Every row has a hidden score from 0 to 20. What is each row's score? 10 is about the middle. The score is a weighted sum of the row's numbers plus the product of two more (or one squared), each taken from its middle value.
[-0.2 -0.6  0.  -0.7 -0.1  1.   1.1  0.9 -0.8  0.2  0.9  1.5 -0.4  0.2  0.   0.5] -> 10
[ 0.4 -0.6  0.8 -0.8  0.   1.6  0.9 -0.8 -0.6 -0.3  1.2  0.3  0.5  0.8  0.4  0.4] -> 14
[ 1.   0.3  0.5  0.7 -1.1 -1.1 -1.1  0.3  1.   0.2  1.  -1.1 -0.2  0.7 -0.7  0.5] -> 9
[ 0.5  0.4  0.2  0.2 -0.5 -0.9 -0.7  1.6  1.   1.1 -0.5  0.1 -1.2 -0.8 -1.1  0.2] -> 6
[-0.3  0.4  0.4  1.2 -0.5 -0.6 -1.1 -0.9 -0.1 -0.9  1.4 -0.7  0.7  1.2  0.4 -0.2] -> 13
[ 2.   0.8  0.5 -1.   1.9  2.4  0.2 -2.6  0.3  1.7  0.  -1.9 -1.1  1.3  0.3  1.2] -> 8
[ 1.8  0.9  0.8  0.3  0.9  1.3 -0.2 -1.7  0.3  1.2  1.4 -1.2 -0.3  1.6 -0.5  1.2] -> 4
[ 0.3  0.7 -0.2 -0.3  0.4 -1.3 -0.7 -0.4  0.8  1.2 -1.5 -1.  -1.5 -2.2 -0.4  0.4] -> 10
[-0.6 -0.4 -0.3 -0.3 -0.2 -0.3  0.2  0.8  0.2 -0.2 -1.1  0.6 -0.6 -0.7  0.  -0.5] -> 10
[-0.1  0.   0.3 -0.9  0.3  1.3  1.  -1.  -0.7 -0.5  0.4  0.3  0.   0.3  0.5  0. ] -> 9
[-1.  -0.7 -0.3 -0.3  0.4  0.4  0.9 -0.1 -1.  -0.4 -0.8  0.8  0.3 -0.6  1.1 -0.7] -> 15
[ 2.8  1.9  1.2  0.1  1.5 -1.5 -3.6 -0.4  2.9  3.   0.3 -2.4 -1.   1.3 -3.5  1.6] -> 1
[-0.5 -0.6 -0.4  0.6 -0.6  0.1  0.1  0.4 -0.3 -0.9 -0.2  0.4  1.2  0.4 -0.3 -0.9] -> 8
[-0.5  0.3 -0.5 -0.3 -0.9 -0.8 -1.2  1.8 -0.2  0.5  1.1  1.5 -1.  -0.3 -0.5  0.1] -> 13
[-0.7  0.  -0.5 -0.3 -0.4 -0.6 -0.4  0.8 -0.3  0.  -0.2  0.8 -1.  -0.9  0.2 -0.5] -> 12
[-1.  -0.5 -0.4  0.5  0.1  0.1  0.1  0.2 -0.6 -0.9  0.   1.   0.5 -0.5  0.6 -0.7] -> 9
[-1.  -0.5 -0.6  0.  -0.3 -0.5  0.6  0.7 -0.3 -0.9 -1.3  0.4  0.7 -0.8  0.2 -1.2] -> 10
[-0.1  0.  -0.1  0.6 -0.9 -1.7 -0.7  1.1  0.8  0.  -0.6 -0.4 -0.6 -0.2 -0.5 -0.5] -> 11
[-0.6 -0.3 -0.1 -0.8 -0.3  0.4  0.   1.4 -0.8  0.   1.1  1.6 -0.5 -0.5  0.   0.2] -> 18
[-1.2  0.5 -0.3  1.2 -0.5 -0.2 -1.1  0.7 -1.  -0.9  1.7  0.8  0.  -0.3  0.8 -0.4] -> 10
[-0.8 -0.5 -0.1  0.2 -0.2 -0.1  0.4  0.5 -0.6 -0.5  0.3  1.2  0.4  0.1  0.2 -0.3] -> 11
[-0.1  0.2 -0.1 -0.3  0.3 -0.4 -0.1 -0.2  0.1  0.  -0.6 -0.3 -1.2 -0.9  0.7 -0.3] -> 12
[-0.5  0.   0.   0.1  0.1  1.   0.7 -1.3 -0.9 -1.1 -0.1  0.   1.   0.5  0.8 -0.5] -> 9
[ 1.4  0.5  0.7 -0.8  0.8  0.3  0.5 -0.4  0.9  1.6 -0.4 -0.9 -0.5  0.5 -0.5  1.5] -> 16
[-1.2 -0.9 -0.9  0.2 -1.  -0.5  0.8  0.8 -0.4 -1.4 -1.2  0.5  1.2 -0.7  0.5 -1.5] -> 12
[-0.9 -0.4 -0.8  0.6 -0.3  0.1 -0.1  0.  -0.5 -1.3 -0.3  0.4  1.  -0.1  0.3 -1.3] -> 9
[-0.9 -0.3 -0.5 -0.5  0.4  0.7  0.9  0.  -1.  -0.3 -0.6  1.   0.2 -0.3  0.9 -0.6] -> 12
[ 1.2  0.4  0.6  0.3 -0.1  0.4 -0.6 -1.   0.   0.4  1.9 -1.2  0.3  1.6  0.   0.7] -> 11
[-1.1 -0.1 -0.9  0.2 -0.4  1.1  1.1 -0.9 -1.4 -1.7  0.1  0.7  1.1  0.2  1.1 -0.8] -> 6
[ 0.   0.2  0.6 -0.7 -0.1  0.2 -0.3 -0.5 -0.6 -0.3  1.6  0.  -0.6  0.9  0.8  0.4] -> 15
[-0.6 -0.9 -0.3 -0.6  0.3  1.4  1.7 -1.  -1.  -0.8 -1.3  0.4  1.1  0.2  0.9 -1.2] -> 12
[ 1.2  1.5  0.8  0.2  0.3  0.2 -1.4 -0.4  0.4  1.3  2.3 -0.8 -0.6  1.  -0.7  1.7] -> 5
[-1.  -0.7 -1.  -0.3 -0.1  1.   1.8 -0.5 -1.4 -1.  -0.9  1.   0.9 -0.2  1.3 -1. ] -> 11
[-1.1 -0.2 -0.5  0.2  0.4  0.1  0.3 -0.2 -0.6 -0.7 -1.   0.7  0.  -0.9  0.4 -1.1] -> 9
[-0.3  0.5  0.3  1.4 -1.1 -1.7 -1.3 -0.1  0.4 -0.6  0.8 -0.6  0.1  1.2 -0.3 -0.1] -> 18
[ 0.3  1.1  0.7  0.7 -0.5 -1.1 -2.3 -0.3  0.5  0.3  2.  -0.8 -1.2  0.3 -0.2  0.4] -> 13
[ 0.  -0.4  0.1  0.3 -0.1  1.1  0.5 -1.2 -0.6 -0.8  0.5 -0.3  1.6  1.1  0.4 -0.2] -> 9
[ 1.1 -0.4  0.6  0.  -0.6  0.   0.7  1.2  1.2  0.6 -0.3 -0.3  1.1  1.2 -1.4  0.8] -> 6
[-0.8 -0.6 -0.6  0.2  0.1  0.7  0.9 -0.2 -0.9 -1.  -0.7  0.7  1.  -0.2  0.8 -1.1] -> 8
[ 1.7 -0.3  0.8 -0.7 -0.8  0.   0.5  1.2  1.7  0.9 -0.2 -0.8  0.5  1.5 -1.8  1.2] -> 5
[ 1.1 -0.2  0.9  0.  -1.   0.3  0.5  1.1  0.8  0.7  0.9  0.   0.3  1.6 -1.   1.2] -> 8
[-0.3  0.9 -0.3  0.8 -1.1 -2.1 -2.4  1.6  0.5  0.3  1.3  0.  -1.5 -0.4 -0.6  0. ] -> 12
[-0.2  0.2 -0.4 -0.4  0.  -0.5  0.2  0.6  0.3  0.1 -1.7 -0.2 -1.7 -1.8  0.4 -0.1] -> 9
[ 1.5  0.4  1.  -0.6  0.6 -1.2 -0.8 -0.7  1.7  2.  -0.7 -1.5 -0.9  0.  -1.3  1.6] -> 17
[ 0.   0.2  0.   0.1  0.6  1.2  0.1 -2.4 -0.9 -0.6  1.3 -0.7  1.1  1.   1.   0. ] -> 12
[-1.5 -0.4 -0.7  0.6 -0.3  0.2  0.7  0.2 -1.3 -1.3  0.6  1.5  0.7 -0.4  1.4 -0.4] -> 11
[ 0.5 -0.4 -0.4 -0.1 -1.  -1.7  0.1  1.8  1.5  0.6 -1.7  0.  -0.2 -0.8 -1.7 -0.2] -> 5
[-1.2  1.  -0.2  0.8 -0.5 -1.6 -1.   0.2 -0.7 -0.4  0.9  0.2 -0.5 -0.3  0.2 -0.1] -> 16
[-0.9 -1.1 -0.5  0.  -0.6 -0.9  0.2  1.3  0.4 -0.7 -1.6  0.5  0.7 -0.8 -0.6 -0.8] -> 11
[-1.3 -0.3 -0.8  0.6 -0.2  0.7  0.7  0.3 -1.4 -1.2  0.6  1.3  0.7 -0.2  1.4 -0.6] -> 8
[ 0.6 -0.4  0.2  1.3 -0.6 -1.3 -0.5  0.7  1.6  0.2 -1.1 -1.4  0.8  0.3 -0.8 -0.2] -> 11
[-0.4  0.2  0.2  0.7 -0.2  0.2 -0.5 -1.  -0.5 -1.1  1.2 -0.3  0.7  0.9  0.7 -0.3] -> 10
[ 0.4  0.6 -0.2 -0.2 -0.2 -0.2 -0.1  1.8  0.3  1.3  0.4  1.1 -1.1 -0.4 -0.9  1.1] -> 2
[-0.4  0.2  0.  -0.5  0.3  0.6  0.3 -0.7 -0.8 -0.6  0.5  0.4 -0.3  0.   0.8 -0.4] -> 10
[ 0.2 -0.9 -0.3 -0.8  0.6  1.1  1.3 -0.2 -0.1 -0.1 -1.3  0.4  0.1 -0.8 -0.1 -0.3] -> 9
[ 2.7  0.9  0.7 -0.9  0.9 -1.6 -1.9 -0.2  2.9  2.7 -0.5 -2.  -0.5  1.4 -3.   1.2] -> 6
[ 0.6  0.3  0.5  0.6 -0.2  0.2 -0.7 -1.2 -0.2 -0.1  1.8 -1.1  0.8  1.5  0.4  0.1] -> 13
[ 0.3  0.4 -0.2 -0.5 -0.4  0.   0.1  1.9  0.2  1.2  0.6  1.2 -1.   0.  -0.9  1.1] -> 4
[-0.3 -0.8 -0.3 -0.5  0.7  0.8  1.  -0.1 -0.4 -0.3 -1.3  0.4  0.4 -0.7  0.3 -0.7] -> 10
[ 0.5  1.   0.6 -0.6  0.8 -0.2 -0.3 -0.6  0.5  0.8 -0.1 -0.8 -1.1 -0.8  0.1  0.7] -> 10
[ 2.1  1.1  0.8 -0.4  1.5  1.3 -0.3 -1.7  0.9  2.  -0.4 -2.1 -1.   1.1 -1.   1.4] -> 7
[-0.5  0.1 -0.2  0.3  0.1  0.8  0.2 -1.7 -0.9 -1.3  0.6 -0.2  1.   0.7  1.  -0.3] -> 9
[ 0.9  0.9  0.8  1.1 -0.6 -1.6 -1.9  1.2  1.5  0.7  0.9 -1.1 -0.5 -0.1 -1.4  0.8] -> 6
[ 1.1  0.6  0.5  0.3 -0.4  0.  -0.6 -0.9  0.3  0.5  1.6 -1.3  0.   1.4 -0.3  0.7] -> 10
[ 0.7 -0.5  0.5 -0.8  0.6  1.4  0.9 -1.7 -0.3 -0.2  0.2 -0.8  0.7  0.2  0.6  0.2] -> 14
[-0.4 -0.2 -0.1 -0.6 -0.2  0.3 -0.1  0.8 -0.6 -0.1  1.1  1.3 -0.5  0.   0.1 -0.2] -> 16
[ 1.   0.2  0.6 -0.2  0.5 -0.2  0.3 -0.9  1.1  0.6 -0.7 -1.2  0.  -0.1 -0.2  0.6] -> 11
[ 0.6  0.1  1.  -0.6 -0.2  1.   0.7  1.  -0.2  0.9  1.7  0.8 -0.2  1.  -0.5  1.7] -> 8
[ 0.9  1.   0.7  1.1 -0.6 -1.2 -1.5  0.3  1.3  0.5  0.9 -1.2 -0.4  0.3 -1.3  0.6] -> 4
[-0.5 -0.4 -0.3 -0.3  0.1  0.1  0.   0.6  0.1 -0.3 -1.4  0.3 -0.3 -0.7 -0.1 -0.7] -> 9
[-0.7 -0.6 -0.5 -1.1  0.5  0.7  1.1 -0.3 -1.  -0.1 -1.2  0.5 -0.4 -1.   1.  -0.6] -> 15
[ 0.2  0.   0.3  0.  -0.4 -0.5 -0.1 -0.5  0.4 -0.3 -0.1 -0.7  0.   0.5  0.1 -0.1] -> 13
[-0.3 -0.5 -0.1 -0.2  0.5  1.2  1.  -0.8 -0.7 -0.7 -0.9  0.2  1.1  0.1  0.5 -1. ] -> 8
[ 1.   0.2  0.7  0.3 -1.1 -1.  -0.7  1.5  1.3  0.7  0.8 -0.5 -0.2  0.6 -1.2  1. ] -> 7
[-0.5 -0.6 -0.1 -0.6  0.1  0.9  0.9  0.8 -1.1  0.   1.2  1.7  0.4  0.9  0.4  0.5] -> 12
[ 1.6  2.1  1.2  0.   1.2 -1.5 -3.1 -1.   1.8  3.   0.  -2.2 -1.8 -1.4 -2.2  1.9] -> 8
[ 0.1 -0.8  0.4 -0.1 -0.1  1.2  1.4  0.3 -0.4 -0.1  0.5  0.8  1.3  1.2 -0.2  0.5] -> 9
[ 0.1  0.  -0.1  0.2 -0.9 -0.9 -0.1  0.9  0.6  0.2 -0.5 -0.2 -0.3  0.2 -0.7 -0.1] -> 9
[ 0.2 -0.3  0.  -1.   0.1  0.7  1.   1.3  0.1  0.7 -0.6  1.1 -1.2 -0.4 -0.4  0.7] -> 6
[ 1.8  0.2  0.6 -0.7 -0.2 -0.4 -0.2  0.2  1.8  1.4 -0.2 -1.4 -0.2  1.2 -1.7  1.3] -> 7
[ 0.9 -0.5  0.2  0.  -0.5 -0.4  0.9  0.9  1.4  0.7 -1.1 -0.5  0.7  0.4 -1.5  0.6] -> 7
[-1.   0.6 -0.1  1.2 -0.5 -0.9 -0.9  0.1 -0.6 -1.1  1.4  0.2  0.1  0.1  0.6 -0.6] -> 10
[-1.2 -0.2 -0.7  0.1  0.3  0.7  0.6  0.  -1.4 -0.7  0.7  1.4  0.6 -0.4  1.2 -0.4] -> 10
[ 1.5  1.1  1.4  0.6  0.4 -2.3 -2.1  0.3  2.3  1.9 -0.2 -1.6 -0.8 -0.4 -2.1  0.9] -> 9
[-0.4 -0.4  0.  -0.3  0.3  0.8  0.6 -0.3 -0.7 -0.5  0.3  0.7  0.   0.   0.5 -0.4] -> 11
[ 0.2 -0.7  0.2 -0.5  0.4  0.9  1.1 -0.9 -0.1 -0.5 -0.9  0.   0.7 -0.3  0.2 -0.4] -> 9
[ 0.2 -0.8  0.4  0.4 -0.5  1.1  0.7 -0.2 -0.1 -0.6  0.5  0.2  2.   1.4 -0.4  0. ] -> 6
[ 1.2  0.7  1.  -0.1  0.6 -0.2 -0.5 -0.2  0.9  1.6  0.3 -1.  -0.8 -0.1 -0.4  1.6] -> 12
[-1.1 -0.8 -0.9 -0.5 -0.2  0.9  1.5  0.5 -1.4 -1.1  1.1  1.8  0.8  0.9  1.6  0. ] -> 13
[-0.9 -0.5 -0.6  0.1  0.1  0.4  0.8 -0.2 -0.7 -1.  -1.2  0.5  0.9 -0.4  0.7 -1.3] -> 9
[-0.1 -0.1 -0.4 -0.2 -0.6 -1.   0.1  1.2  0.8  0.  -1.7  0.  -0.5 -0.8 -0.5 -0.6] -> 7
[-1.  -0.6 -0.7  0.4  0.   0.7  0.8  0.  -0.9 -1.1 -0.6  0.9  1.  -0.2  0.9 -0.8] -> 8
[ 0.9  0.3  0.4  0.4 -0.4  0.1 -0.5 -1.1  0.   0.1  1.7 -1.   0.5  1.4  0.3  0.4] -> 12
[-1.  -0.9 -0.6 -0.3  0.2  0.7  1.4 -0.1 -1.1 -0.6 -0.5  1.1  0.6 -0.1  1.3 -0.6] -> 15
